In the data rows, the value 500 means zero.
Some points, each followed by its number:
399,665,811,559,451,661,626,559,588,564,478,577,340,671,430,550 0
541,390,328,432,427,530,554,421,591,477,360,540,500,515,475,362 1
538,460,580,325,692,565,439,379,570,381,485,563,516,494,432,430 2
504,344,531,447,683,442,695,443,508,477,488,468,444,546,521,481 3
364,611,701,584,485,472,536,573,390,516,553,399,430,496,504,636 4
549,304,433,582,462,365,460,539,528,550,607,364,460,497,592,681 5
554,450,318,493,424,485,550,462,532,535,479,494,604,429,577,477 6
501,398,505,537,520,488,721,502,549,567,599,359,520,456,632,632 7
522,631,503,470,538,570,482,529,474,492,270,846,344,760,220,178 8
484,554,519,459,636,481,479,488,405,445,374,721,396,634,311,285 9
571,432,551,392,595,498,280,435,585,399,499,561,431,552,380,450 10
479,610,435,491,463,707,750,485,544,571,567,432,789,319,714,567 11
558,502,377,475,461,474,338,484,442,478,497,540,535,468,441,408 12
469,437,507,606,430,458,625,546,513,557,633,332,482,463,625,683 13
541,535,384,458,406,487,248,486,498,470,545,500,548,445,463,477 14
592,551,313,566,450,523,508,575,504,579,729,360,869,258,809,683 15
544,643,506,485,641,529,444,528,438,480,397,725,491,620,363,290 16
472,597,365,451,403,649,696,444,513,546,496,464,734,305,632,452 17
306,791,738,584,395,702,713,595,454,584,477,513,399,537,444,526 18
517,526,650,393,652,547,426,440,594,404,513,576,449,533,428,477 19
503,281,475,473,583,408,677,420,495,482,754,160,670,258,796,779 20
New points follow, each followed by the numbers of its five nearest points above, looking only along the 2 directions in which the numbered points spread most, nearest first.
491,604,299,531,213,671,565,509,548,593,407,534,557,473,532,366 3 19 6 1 2
574,364,464,473,585,455,606,464,559,513,613,378,627,402,692,602 5 17 7 6 11
495,355,725,465,657,445,461,460,584,435,547,435,415,545,494,650 3 19 6 17 1
500,540,588,706,299,388,214,684,489,590,602,451,440,519,518,700 3 17 4 7 13
578,258,489,445,618,458,636,401,614,486,509,461,499,548,575,507 6 3 14 5 1
374,533,573,520,500,540,790,499,436,543,535,390,488,472,558,539 4 13 7 17 11
508,414,594,475,512,485,409,503,599,457,567,454,444,500,496,607 3 6 14 1 17
640,311,358,541,539,372,494,492,561,531,365,636,346,703,441,377 10 2 1 12 19
512,610,336,558,462,469,499,535,353,547,596,397,803,292,670,528 5 17 7 11 6
444,536,576,625,399,348,291,628,371,523,618,365,469,455,555,687 17 7 13 5 3
